500 stands for zero in the data rows.
Each row of this table is followed by its label. One hidden rule gives the labels. It looks at one to three of the table's principal directions, none of them among the few with the most spread.
tensor([594, 710, 370, 434, 470, 533, 509, 594, 683, 545, 542, 621, 556, 609, 412, 465, 576, 554,
        373, 334, 316, 371, 361, 314, 521, 571, 488, 470, 436, 472, 397, 343, 338, 869]) D
tensor([549, 441, 549, 654, 468, 395, 560, 496, 482, 400, 441, 587, 508, 489, 609, 402, 506, 641,
        665, 448, 475, 488, 536, 448, 334, 454, 431, 663, 537, 537, 405, 489, 477, 380]) B
tensor([350, 557, 547, 502, 433, 641, 458, 428, 567, 529, 585, 352, 451, 593, 418, 546, 420, 400,
        587, 494, 596, 447, 475, 407, 469, 580, 344, 428, 477, 557, 453, 500, 354, 531]) D
tensor([513, 463, 735, 557, 522, 636, 476, 399, 467, 400, 369, 466, 562, 484, 543, 583, 467, 506,
        648, 441, 587, 509, 492, 383, 393, 468, 417, 576, 617, 695, 524, 526, 398, 373]) C
tensor([459, 520, 570, 408, 512, 495, 403, 585, 629, 509, 552, 332, 432, 443, 451, 612, 476, 346,
        558, 490, 626, 573, 506, 465, 482, 475, 424, 619, 531, 385, 683, 478, 448, 536]) C
tensor([510, 486, 501, 646, 506, 283, 452, 593, 500, 489, 594, 408, 431, 540, 529, 506, 509, 526,
        522, 509, 479, 480, 584, 548, 562, 510, 417, 651, 459, 378, 449, 484, 508, 341]) D
tensor([582, 564, 534, 556, 489, 502, 478, 522, 563, 476, 449, 584, 544, 504, 524, 498, 505, 561,
        550, 430, 424, 449, 470, 395, 432, 495, 467, 603, 516, 539, 479, 439, 409, 549]) C
tensor([518, 485, 735, 594, 534, 474, 407, 430, 473, 490, 428, 442, 500, 456, 448, 643, 443, 394,
        557, 482, 592, 538, 537, 446, 512, 429, 448, 505, 536, 502, 589, 528, 486, 417]) D
tensor([501, 458, 412, 655, 487, 285, 509, 544, 485, 447, 579, 539, 434, 521, 542, 367, 443, 508,
        519, 533, 457, 534, 563, 507, 556, 496, 468, 478, 339, 371, 422, 501, 495, 371]) D
tensor([546, 401, 397, 752, 497, 426, 710, 395, 321, 418, 430, 805, 554, 540, 615, 278, 488, 715,
        480, 560, 318, 471, 572, 496, 542, 481, 621, 422, 394, 565, 284, 575, 509, 284]) B
tensor([584, 582, 302, 278, 512, 483, 512, 595, 556, 575, 537, 600, 504, 445, 522, 426, 581, 575,
        368, 491, 421, 483, 410, 582, 460, 510, 630, 471, 503, 419, 534, 447, 602, 768]) B
tensor([472, 427, 412, 693, 547, 426, 604, 417, 339, 475, 501, 657, 480, 511, 541, 342, 449, 574,
        443, 629, 371, 550, 591, 484, 623, 488, 561, 376, 382, 491, 405, 598, 511, 234]) C
tensor([268, 425, 723, 444, 612, 650, 305, 477, 440, 590, 527, 174, 397, 496, 405, 672, 455, 249,
        581, 550, 763, 689, 535, 467, 486, 514, 364, 427, 629, 563, 658, 607, 545, 331]) C
tensor([472, 477, 390, 457, 434, 400, 558, 550, 562, 482, 606, 460, 449, 511, 490, 453, 474, 465,
        471, 516, 537, 487, 512, 591, 546, 505, 524, 463, 392, 360, 485, 482, 526, 576]) A
tensor([534, 398, 471, 529, 576, 397, 487, 553, 396, 508, 470, 522, 497, 423, 558, 496, 514, 497,
        425, 598, 476, 599, 579, 640, 605, 453, 626, 523, 493, 444, 585, 560, 659, 327]) D
tensor([432, 472, 617, 686, 527, 694, 516, 404, 410, 538, 360, 617, 593, 606, 468, 505, 509, 532,
        545, 443, 428, 492, 493, 338, 459, 536, 494, 421, 564, 739, 363, 533, 441, 428]) B
tensor([382, 512, 562, 374, 437, 523, 408, 581, 648, 526, 606, 207, 404, 492, 445, 637, 503, 357,
        644, 481, 706, 508, 511, 535, 400, 525, 330, 687, 591, 408, 623, 463, 460, 556]) B
tensor([552, 728, 623, 480, 576, 672, 403, 544, 576, 629, 431, 505, 581, 644, 374, 641, 702, 592,
        453, 269, 369, 379, 369, 221, 415, 583, 354, 627, 727, 649, 400, 381, 345, 744]) C
tensor([403, 560, 523, 331, 474, 642, 474, 470, 560, 566, 565, 367, 459, 533, 418, 588, 526, 403,
        517, 467, 655, 479, 439, 490, 455, 551, 436, 461, 558, 483, 543, 498, 442, 672]) A
tensor([576, 414, 473, 360, 456, 323, 485, 682, 626, 381, 533, 372, 486, 413, 608, 463, 505, 528,
        561, 424, 572, 542, 475, 643, 370, 435, 512, 638, 514, 443, 556, 416, 654, 588]) A
tensor([453, 482, 573, 698, 666, 504, 454, 434, 272, 671, 445, 609, 492, 543, 424, 559, 555, 490,
        344, 588, 408, 574, 586, 473, 683, 503, 598, 382, 532, 496, 474, 624, 585, 296]) A
tensor([445, 440, 502, 633, 495, 353, 463, 515, 468, 482, 582, 430, 409, 498, 529, 479, 435, 446,
        570, 579, 562, 546, 599, 551, 551, 498, 439, 552, 414, 378, 507, 545, 492, 296]) C
tensor([526, 456, 426, 451, 360, 415, 558, 522, 603, 369, 560, 416, 488, 473, 559, 478, 449, 469,
        606, 516, 591, 444, 525, 620, 492, 501, 449, 616, 413, 411, 528, 448, 445, 508]) D
tensor([490, 618, 522, 540, 490, 592, 516, 363, 450, 552, 512, 552, 500, 561, 456, 514, 511, 567,
        500, 507, 462, 390, 475, 407, 490, 552, 422, 460, 527, 553, 408, 517, 369, 513]) C
tensor([507, 459, 733, 661, 555, 622, 456, 455, 425, 502, 334, 490, 602, 555, 461, 663, 562, 475,
        547, 430, 492, 499, 537, 406, 534, 494, 462, 604, 645, 674, 495, 513, 453, 358]) D
tensor([512, 634, 518, 521, 390, 541, 575, 364, 549, 461, 552, 509, 496, 592, 454, 492, 499, 577,
        576, 425, 510, 317, 447, 389, 434, 552, 338, 502, 487, 516, 350, 452, 290, 617]) D
tensor([399, 488, 451, 281, 463, 450, 372, 639, 664, 537, 672, 201, 358, 390, 478, 611, 417, 275,
        544, 610, 712, 587, 536, 664, 513, 495, 461, 610, 467, 280, 772, 496, 547, 535]) B
tensor([326, 510, 584, 580, 605, 597, 401, 469, 403, 691, 553, 356, 421, 530, 365, 664, 493, 368,
        416, 646, 512, 562, 602, 494, 664, 534, 479, 473, 569, 471, 591, 612, 531, 291]) A
tensor([529, 465, 442, 471, 538, 397, 428, 645, 541, 463, 551, 423, 472, 470, 571, 485, 500, 478,
        486, 515, 502, 565, 520, 567, 542, 506, 513, 600, 464, 438, 567, 475, 542, 429]) D
tensor([512, 488, 413, 482, 517, 514, 516, 527, 469, 491, 524, 543, 508, 512, 579, 428, 495, 576,
        461, 531, 454, 488, 487, 552, 505, 538, 566, 481, 468, 545, 450, 515, 524, 469]) C
tensor([622, 529, 448, 607, 432, 591, 640, 385, 449, 443, 334, 790, 672, 565, 511, 404, 544, 647,
        464, 429, 296, 376, 450, 417, 508, 511, 574, 413, 475, 678, 324, 446, 436, 589]) A
tensor([463, 537, 594, 430, 559, 525, 368, 525, 495, 572, 546, 344, 448, 499, 474, 621, 515, 433,
        496, 500, 607, 521, 490, 527, 495, 524, 449, 532, 577, 487, 569, 519, 521, 500]) D
tensor([567, 483, 508, 689, 578, 552, 547, 450, 371, 496, 359, 754, 605, 556, 525, 428, 542, 596,
        431, 475, 324, 512, 506, 380, 574, 506, 595, 429, 482, 631, 389, 526, 461, 399]) C
tensor([606, 623, 514, 471, 379, 395, 526, 529, 687, 447, 543, 513, 500, 511, 474, 514, 500, 548,
        569, 358, 497, 354, 433, 429, 385, 477, 407, 614, 471, 400, 455, 370, 382, 766]) A
tensor([374, 549, 429, 367, 541, 535, 426, 571, 547, 622, 635, 345, 404, 517, 410, 530, 501, 397,
        415, 548, 545, 555, 483, 514, 544, 546, 477, 412, 497, 415, 563, 514, 548, 577]) A
tensor([649, 427, 523, 585, 517, 412, 646, 384, 349, 362, 378, 682, 591, 460, 584, 419, 532, 649,
        461, 502, 420, 481, 526, 537, 555, 425, 586, 461, 489, 556, 425, 537, 536, 375]) D
tensor([589, 402, 424, 645, 550, 304, 657, 425, 309, 425, 457, 724, 502, 448, 595, 309, 503, 671,
        428, 576, 376, 544, 571, 558, 556, 413, 622, 400, 420, 453, 396, 585, 618, 306]) C
tensor([469, 304, 552, 595, 465, 436, 477, 564, 498, 358, 434, 434, 511, 455, 626, 446, 433, 446,
        695, 507, 603, 619, 570, 566, 411, 462, 465, 616, 484, 563, 537, 509, 557, 284]) B
tensor([526, 480, 581, 650, 524, 497, 482, 527, 512, 429, 440, 551, 530, 525, 568, 462, 474, 566,
        599, 440, 443, 512, 510, 367, 422, 492, 443, 605, 514, 604, 441, 484, 416, 377]) C
tensor([270, 496, 719, 569, 495, 672, 317, 582, 633, 530, 544, 163, 431, 610, 438, 646, 465, 347,
        756, 401, 673, 551, 504, 304, 324, 581, 198, 683, 648, 644, 513, 471, 349, 402]) B
tensor([486, 231, 551, 739, 427, 409, 594, 455, 427, 278, 363, 551, 558, 432, 631, 369, 353, 484,
        694, 576, 501, 617, 630, 552, 476, 403, 511, 519, 408, 620, 486, 547, 572, 134]) A
tensor([645, 429, 537, 647, 486, 456, 579, 513, 423, 409, 350, 655, 624, 509, 639, 476, 591, 700,
        558, 441, 386, 420, 533, 551, 445, 480, 560, 714, 583, 629, 393, 473, 526, 380]) A
tensor([492, 498, 507, 516, 456, 566, 509, 525, 567, 478, 463, 521, 561, 570, 469, 499, 506, 469,
        515, 404, 485, 475, 453, 436, 486, 530, 492, 462, 479, 576, 436, 440, 453, 618]) A
tensor([596, 567, 477, 630, 518, 518, 568, 443, 441, 539, 401, 784, 576, 550, 504, 429, 575, 632,
        463, 431, 344, 433, 468, 377, 480, 508, 562, 487, 498, 537, 374, 483, 426, 578]) B
tensor([455, 622, 601, 295, 474, 696, 392, 507, 614, 584, 518, 307, 521, 550, 405, 665, 542, 446,
        506, 389, 593, 411, 379, 461, 392, 562, 406, 490, 648, 622, 519, 430, 478, 767]) A
tensor([542, 267, 600, 534, 432, 440, 583, 505, 461, 287, 349, 429, 591, 422, 629, 465, 484, 548,
        663, 473, 559, 560, 555, 630, 386, 400, 497, 609, 584, 667, 501, 493, 664, 314]) A
tensor([519, 612, 413, 350, 545, 372, 327, 601, 560, 638, 603, 406, 392, 431, 422, 559, 555, 364,
        439, 544, 557, 564, 490, 556, 545, 510, 449, 543, 495, 248, 673, 465, 545, 628]) B
tensor([525, 408, 441, 771, 479, 363, 636, 553, 446, 440, 496, 636, 534, 595, 574, 406, 535, 645,
        498, 487, 351, 445, 598, 513, 582, 510, 556, 620, 424, 483, 317, 502, 487, 318]) A
tensor([479, 479, 521, 373, 532, 421, 391, 531, 522, 484, 559, 351, 394, 368, 538, 515, 443, 401,
        581, 580, 656, 617, 521, 568, 432, 451, 436, 556, 518, 386, 686, 534, 549, 428]) C
tensor([581, 324, 399, 582, 470, 412, 635, 518, 448, 329, 393, 674, 579, 418, 653, 315, 438, 587,
        527, 556, 398, 577, 550, 583, 504, 424, 646, 483, 400, 565, 481, 516, 603, 337]) C
tensor([641, 406, 482, 690, 502, 404, 553, 476, 370, 420, 357, 702, 604, 476, 612, 452, 535, 594,
        511, 541, 385, 488, 582, 582, 589, 470, 600, 609, 466, 538, 463, 513, 529, 291]) D
tensor([510, 549, 476, 319, 482, 644, 489, 529, 597, 465, 495, 451, 523, 472, 532, 520, 518, 495,
        542, 466, 550, 490, 425, 466, 411, 529, 477, 576, 562, 563, 580, 459, 416, 618]) C
tensor([394, 703, 637, 370, 582, 743, 428, 429, 539, 657, 550, 362, 481, 616, 303, 643, 563, 486,
        393, 389, 499, 432, 371, 269, 462, 568, 374, 346, 659, 630, 443, 490, 401, 723]) D
tensor([542, 376, 520, 550, 471, 427, 546, 488, 447, 368, 451, 516, 525, 465, 625, 431, 474, 551,
        598, 501, 555, 527, 533, 586, 447, 468, 514, 551, 480, 548, 470, 519, 543, 365]) D
tensor([608, 310, 517, 697, 409, 406, 638, 384, 399, 344, 282, 757, 623, 388, 604, 368, 403, 552,
        606, 559, 416, 541, 583, 577, 465, 365, 631, 448, 416, 592, 479, 526, 618, 334]) A
tensor([564, 503, 423, 254, 507, 401, 475, 585, 556, 469, 595, 368, 434, 373, 565, 532, 506, 484,
        454, 563, 611, 524, 490, 694, 507, 465, 553, 589, 506, 343, 672, 496, 592, 560]) D
tensor([602, 332, 511, 588, 488, 523, 667, 368, 316, 325, 319, 703, 614, 414, 718, 352, 476, 722,
        590, 563, 440, 499, 541, 599, 398, 431, 624, 523, 541, 719, 418, 578, 589, 251]) C
tensor([446, 403, 816, 677, 496, 591, 464, 350, 422, 444, 327, 427, 546, 476, 461, 636, 454, 418,
        707, 480, 613, 548, 572, 396, 411, 427, 362, 571, 644, 664, 544, 554, 463, 274]) B
tensor([578, 621, 370, 402, 457, 430, 487, 541, 631, 507, 572, 557, 465, 448, 467, 483, 485, 445,
        462, 517, 472, 471, 471, 475, 550, 500, 496, 541, 395, 305, 606, 435, 387, 665]) C
tensor([433, 574, 483, 318, 611, 692, 406, 630, 595, 648, 551, 402, 479, 474, 422, 665, 531, 370,
        347, 550, 502, 569, 476, 474, 610, 537, 609, 551, 567, 456, 721, 515, 479, 592]) C
tensor([469, 745, 544, 425, 502, 686, 429, 561, 678, 634, 542, 437, 533, 674, 324, 615, 617, 515,
        436, 287, 404, 356, 352, 230, 441, 609, 352, 516, 614, 589, 389, 364, 311, 852]) A
tensor([400, 400, 546, 486, 578, 458, 366, 593, 449, 541, 541, 304, 424, 473, 518, 554, 499, 389,
        533, 559, 621, 642, 561, 597, 514, 507, 466, 543, 550, 475, 596, 554, 627, 327]) D
tensor([416, 627, 519, 270, 504, 626, 355, 538, 623, 577, 631, 267, 413, 518, 423, 636, 511, 342,
        518, 477, 690, 494, 424, 474, 478, 585, 372, 532, 547, 427, 628, 472, 374, 673]) C
tensor([196, 447, 625, 614, 560, 822, 446, 415, 450, 638, 513, 379, 455, 599, 361, 632, 407, 267,
        529, 603, 607, 607, 568, 361, 605, 581, 467, 373, 514, 611, 562, 635, 380, 310]) B
tensor([635, 637, 492, 568, 385, 408, 565, 434, 604, 466, 489, 639, 531, 489, 471, 485, 479, 591,
        546, 443, 388, 333, 476, 413, 445, 461, 440, 584, 453, 425, 445, 409, 368, 652]) B
tensor([427, 778, 549, 192, 580, 698, 295, 577, 643, 738, 672, 249, 408, 575, 341, 743, 610, 406,
        379, 411, 622, 410, 354, 420, 479, 629, 394, 533, 657, 434, 598, 449, 385, 857]) C
tensor([591, 573, 281, 389, 496, 275, 503, 645, 537, 539, 657, 491, 421, 466, 595, 391, 564, 679,
        409, 535, 402, 424, 487, 668, 466, 519, 536, 613, 475, 336, 448, 450, 626, 578]) B
tensor([494, 532, 321, 444, 503, 458, 564, 501, 467, 557, 593, 578, 457, 492, 516, 403, 494, 563,
        378, 593, 426, 476, 501, 585, 565, 523, 603, 400, 414, 410, 466, 532, 554, 535]) B
tensor([373, 317, 634, 485, 526, 506, 452, 516, 439, 485, 514, 235, 431, 393, 538, 650, 435, 366,
        590, 662, 702, 623, 643, 701, 534, 444, 507, 642, 592, 479, 705, 616, 641, 185]) A
tensor([520, 474, 519, 571, 456, 496, 524, 531, 556, 402, 488, 502, 543, 557, 539, 462, 469, 527,
        554, 423, 477, 467, 482, 446, 479, 517, 467, 521, 450, 579, 415, 450, 430, 496]) D
tensor([439, 592, 591, 346, 626, 540, 310, 666, 601, 670, 580, 275, 424, 481, 382, 706, 561, 366,
        392, 471, 556, 576, 474, 468, 532, 505, 481, 581, 631, 409, 687, 483, 561, 612]) A
Here are more rows. What is the label of each one?
tensor([612, 489, 518, 543, 375, 368, 571, 547, 607, 361, 463, 511, 562, 522, 558, 447, 523, 622,
        619, 350, 463, 386, 467, 500, 357, 467, 419, 639, 508, 536, 373, 376, 493, 611]) A
tensor([588, 288, 556, 769, 513, 203, 581, 415, 268, 396, 395, 612, 510, 392, 594, 431, 452, 556,
        521, 644, 456, 579, 688, 690, 616, 358, 593, 508, 435, 429, 491, 605, 712,  98]) A
tensor([377, 619, 513, 455, 475, 471, 303, 621, 678, 582, 724, 201, 344, 557, 436, 624, 435, 335,
        580, 507, 647, 474, 505, 468, 503, 596, 295, 643, 460, 339, 583, 454, 346, 530]) C
tensor([480, 516, 498, 385, 554, 426, 464, 516, 483, 528, 577, 386, 410, 436, 485, 520, 526, 476,
        476, 544, 579, 560, 512, 547, 494, 471, 458, 516, 548, 383, 590, 534, 559, 480]) C
tensor([402, 331, 573, 701, 430, 434, 554, 509, 483, 424, 468, 432, 506, 555, 500, 489, 461, 440,
        633, 487, 552, 542, 601, 524, 500, 479, 439, 546, 471, 530, 426, 513, 535, 318]) A
tensor([484, 465, 524, 349, 468, 451, 450, 564, 572, 461, 581, 300, 435, 422, 553, 567, 462, 449,
        566, 528, 665, 514, 506, 648, 435, 480, 474, 611, 533, 430, 619, 498, 562, 508]) D
tensor([509, 519, 287, 363, 398, 499, 527, 583, 637, 459, 574, 524, 498, 488, 544, 381, 455, 481,
        505, 510, 483, 477, 444, 561, 470, 543, 536, 474, 375, 449, 511, 425, 480, 671]) B
tensor([528, 663, 571, 387, 626, 745, 459, 463, 460, 615, 438, 538, 576, 577, 429, 593, 633, 602,
        353, 404, 396, 433, 376, 337, 489, 566, 509, 441, 682, 693, 448, 490, 440, 655]) C
tensor([539, 549, 283, 600, 523, 533, 667, 353, 314, 534, 495, 821, 542, 581, 538, 290, 536, 694,
        344, 585, 288, 418, 491, 481, 618, 568, 627, 287, 381, 539, 285, 566, 452, 455]) C
tensor([409, 375, 459, 728, 546, 476, 451, 567, 431, 530, 483, 542, 476, 506, 543, 470, 439, 406,
        540, 636, 455, 630, 641, 516, 626, 519, 549, 575, 413, 470, 555, 571, 501, 175]) B
tensor([649, 549, 672, 425, 441, 644, 523, 537, 642, 395, 288, 549, 698, 546, 506, 550, 614, 640,
        595, 181, 431, 387, 330, 326, 234, 468, 441, 602, 706, 804, 384, 326, 475, 822]) A
tensor([661, 219, 498, 573, 593, 308, 523, 569, 319, 359, 302, 655, 575, 265, 730, 420, 479, 544,
        504, 648, 469, 712, 635, 757, 551, 334, 766, 610, 496, 501, 686, 591, 800, 146]) C
tensor([478, 537, 568, 416, 482, 576, 399, 527, 582, 468, 523, 347, 468, 471, 552, 561, 479, 474,
        654, 484, 614, 493, 475, 470, 362, 532, 360, 677, 589, 553, 581, 474, 403, 473]) C
tensor([391, 399, 611, 569, 635, 603, 423, 527, 391, 571, 420, 465, 499, 500, 495, 537, 518, 440,
        504, 524, 522, 661, 539, 448, 491, 492, 532, 468, 604, 618, 548, 586, 598, 320]) B
tensor([513, 380, 538, 570, 439, 343, 595, 530, 531, 323, 513, 425, 483, 478, 585, 414, 447, 573,
        617, 464, 529, 513, 547, 529, 418, 430, 434, 580, 476, 509, 436, 486, 541, 370]) D
tensor([472, 439, 543, 542, 537, 448, 449, 472, 422, 543, 483, 474, 464, 435, 481, 552, 469, 403,
        496, 603, 558, 584, 578, 579, 576, 459, 531, 483, 492, 424, 610, 567, 581, 361]) A
tensor([377, 499, 520, 579, 558, 665, 460, 475, 445, 584, 510, 507, 501, 594, 468, 513, 463, 457,
        460, 528, 481, 524, 498, 422, 555, 578, 525, 375, 479, 615, 441, 558, 453, 431]) C
tensor([544, 547, 486, 390, 615, 479, 430, 459, 398, 545, 515, 505, 451, 412, 513, 504, 523, 493,
        412, 589, 524, 576, 495, 530, 557, 482, 527, 445, 530, 437, 615, 567, 540, 437]) C
tensor([677, 647, 466, 508, 512, 518, 516, 385, 434, 521, 399, 775, 598, 534, 492, 433, 574, 631,
        412, 408, 359, 389, 391, 397, 488, 517, 540, 372, 484, 563, 373, 450, 428, 701]) C
tensor([488, 287, 489, 590, 508, 358, 556, 496, 398, 378, 469, 505, 482, 400, 606, 406, 397, 466,
        534, 625, 544, 638, 611, 654, 561, 412, 601, 449, 399, 471, 556, 587, 656, 223]) D
tensor([473, 765, 542, 343, 639, 831, 390, 411, 491, 732, 477, 585, 543, 599, 316, 609, 585, 475,
        286, 416, 408, 446, 324, 241, 537, 601, 516, 247, 601, 637, 483, 496, 367, 818]) C
tensor([490, 521, 443, 434, 393, 493, 529, 461, 598, 469, 537, 545, 489, 497, 464, 431, 409, 420,
        533, 462, 565, 477, 437, 490, 447, 493, 506, 331, 364, 445, 480, 459, 464, 722]) A
tensor([533, 401, 499, 740, 438, 493, 666, 358, 386, 431, 366, 744, 614, 533, 508, 392, 429, 584,
        477, 529, 337, 454, 552, 488, 568, 452, 620, 326, 394, 628, 335, 535, 541, 393]) A
tensor([440, 514, 486, 378, 425, 484, 485, 523, 628, 485, 584, 375, 417, 438, 487, 501, 439, 425,
        611, 512, 626, 517, 487, 514, 377, 478, 415, 552, 497, 403, 595, 478, 478, 593]) B
tensor([570, 553, 349, 462, 510, 468, 581, 519, 511, 534, 502, 674, 520, 475, 486, 420, 539, 557,
        373, 525, 362, 487, 482, 490, 569, 488, 615, 453, 438, 412, 507, 483, 506, 607]) B
tensor([436, 363, 572, 252, 463, 509, 448, 580, 598, 373, 575, 178, 429, 377, 583, 605, 422, 332,
        625, 538, 827, 606, 515, 700, 438, 461, 479, 614, 532, 443, 733, 525, 562, 461]) D
tensor([450, 470, 432, 407, 452, 460, 482, 531, 541, 508, 561, 403, 460, 472, 481, 481, 457, 426,
        494, 541, 554, 528, 498, 602, 502, 497, 500, 424, 455, 449, 537, 490, 593, 554]) A
tensor([535, 442, 336, 486, 325, 332, 685, 440, 527, 348, 597, 542, 474, 505, 573, 343, 442, 562,
        552, 523, 556, 400, 517, 657, 505, 496, 504, 450, 319, 371, 381, 478, 482, 550]) A
tensor([547, 716, 250, 260, 468, 476, 499, 481, 602, 602, 645, 588, 424, 460, 408, 424, 505, 457,
        348, 554, 455, 447, 403, 486, 563, 539, 520, 345, 369, 265, 573, 451, 413, 826]) C
tensor([544, 515, 448, 457, 517, 530, 445, 549, 507, 539, 436, 563, 542, 468, 515, 492, 553, 494,
        494, 496, 450, 532, 478, 507, 474, 510, 531, 547, 539, 521, 553, 467, 537, 549]) B
tensor([501, 429, 497, 633, 437, 419, 540, 495, 506, 439, 500, 498, 509, 499, 513, 499, 431, 466,
        535, 555, 479, 485, 582, 557, 588, 480, 510, 542, 411, 463, 498, 502, 493, 363]) A
tensor([497, 391, 421, 737, 427, 355, 588, 436, 446, 459, 490, 660, 493, 465, 505, 416, 361, 424,
        504, 650, 437, 529, 637, 576, 669, 447, 604, 420, 273, 364, 508, 556, 508, 310]) A
tensor([609, 695, 383, 415, 456, 419, 477, 524, 640, 529, 595, 567, 464, 475, 460, 486, 486, 518,
        438, 492, 419, 395, 443, 440, 527, 512, 471, 536, 407, 326, 542, 416, 363, 710]) C
tensor([620, 418, 358, 507, 513, 386, 656, 402, 350, 424, 457, 738, 516, 355, 630, 346, 450, 628,
        410, 675, 408, 527, 564, 661, 582, 411, 715, 419, 394, 430, 537, 595, 613, 348]) C
tensor([367, 524, 495, 529, 461, 881, 567, 380, 484, 553, 399, 602, 616, 647, 432, 481, 507, 498,
        520, 451, 434, 443, 423, 330, 455, 613, 498, 336, 546, 800, 356, 504, 366, 589]) B
